One turn moves each row of this set onto another row. After a few examples, where does it send each row asked below?
Nevu: [-6, -3, -6, 5, 2, -7, 0, -6, 2, 7, -2, 4, -22, -9]
tek: [-15, 11, -9, 18, 2, -4, -7, 7, 12, -3, 1, 2, -15, -16]
Zozed: [-9, 20, 13, 26, 1, 8, 0, -9, 30, -5, -1, 7, -17, -2]
Kofif: [1, 6, 1, 0, -9, 11, 2, -11, 11, 10, 15, -8, -5, 3]
fiza: [11, 0, 12, -9, -12, 1, -10, 0, 14, -7, 14, -9, -13, -4]
Poz: [-8, 21, 21, 15, 5, 4, 14, 3, 19, -7, 2, 9, -11, 6]
rone: [10, 1, 5, 2, 9, 12, -1, -10, 4, 1, 13, -8, -5, 13]
beg: [-13, 4, 16, 13, -16, -3, 11, -4, 25, -17, 5, 15, -12, -11]
Sali: [1, -1, -6, 16, 7, 12, 0, -10, 4, -13, 11, 5, 0, 10]
Kub: [-1, 15, -7, 13, -15, -13, -13, 8, 10, -2, 5, 8, -15, 1]
Dunon: [1, 1, -2, 9, 4, -26, -1, -5, 15, 3, -11, 11, -9, -4]
fep: [7, 4, 5, 11, 12, 14, 3, -12, -1, -8, -1, 4, -22, 11]
zan: [17, 7, 9, -7, -6, -8, -2, -2, 30, -10, -4, -2, -17, -2]
tum: [5, 4, -2, -5, -12, 3, 4, 2, 6, -12, 19, -2, -10, 9]
zav: [0, 15, 6, 21, 4, 11, 2, -15, 25, -8, -10, 15, -17, 7]
Sifo: [4, 0, 20, 2, -11, -9, 0, -7, 32, -16, 2, 3, -24, -11]
Sivav: [-3, 1, 9, 9, 8, -4, 1, 4, 24, -32, 5, 6, -16, -15]
nekit: [8, 10, 5, -6, -8, 10, -2, -4, 17, 5, 6, -7, 1, 3]
vutap: [-4, 12, 9, 22, 14, 9, 7, -10, 16, -7, 8, 6, -10, 16]
vog: [0, 14, 9, 19, -2, -15, -9, 3, 4, 7, -3, 15, -7, 6]
gufi: [18, 3, 11, 4, -12, -3, -22, -8, 21, -10, 3, 0, -13, -7]
kelol: [2, -1, 7, 23, 10, 4, -5, -18, 3, -9, 8, 10, -4, 10]
ser: [-7, -6, 14, 10, -8, -11, 5, -11, 26, -16, 8, 8, -9, -16]
kofa: [11, -2, 16, -1, -10, -1, -17, -5, 15, -17, -4, 1, -13, -17]
bes: [-9, 7, 14, 23, 4, -1, 8, -7, 31, -22, 4, 12, -21, -2]

Sifo turns into fiza
ser turns into gufi
Sivav turns into zan
Where do these go?
vog turns into tek
kofa turns into nekit

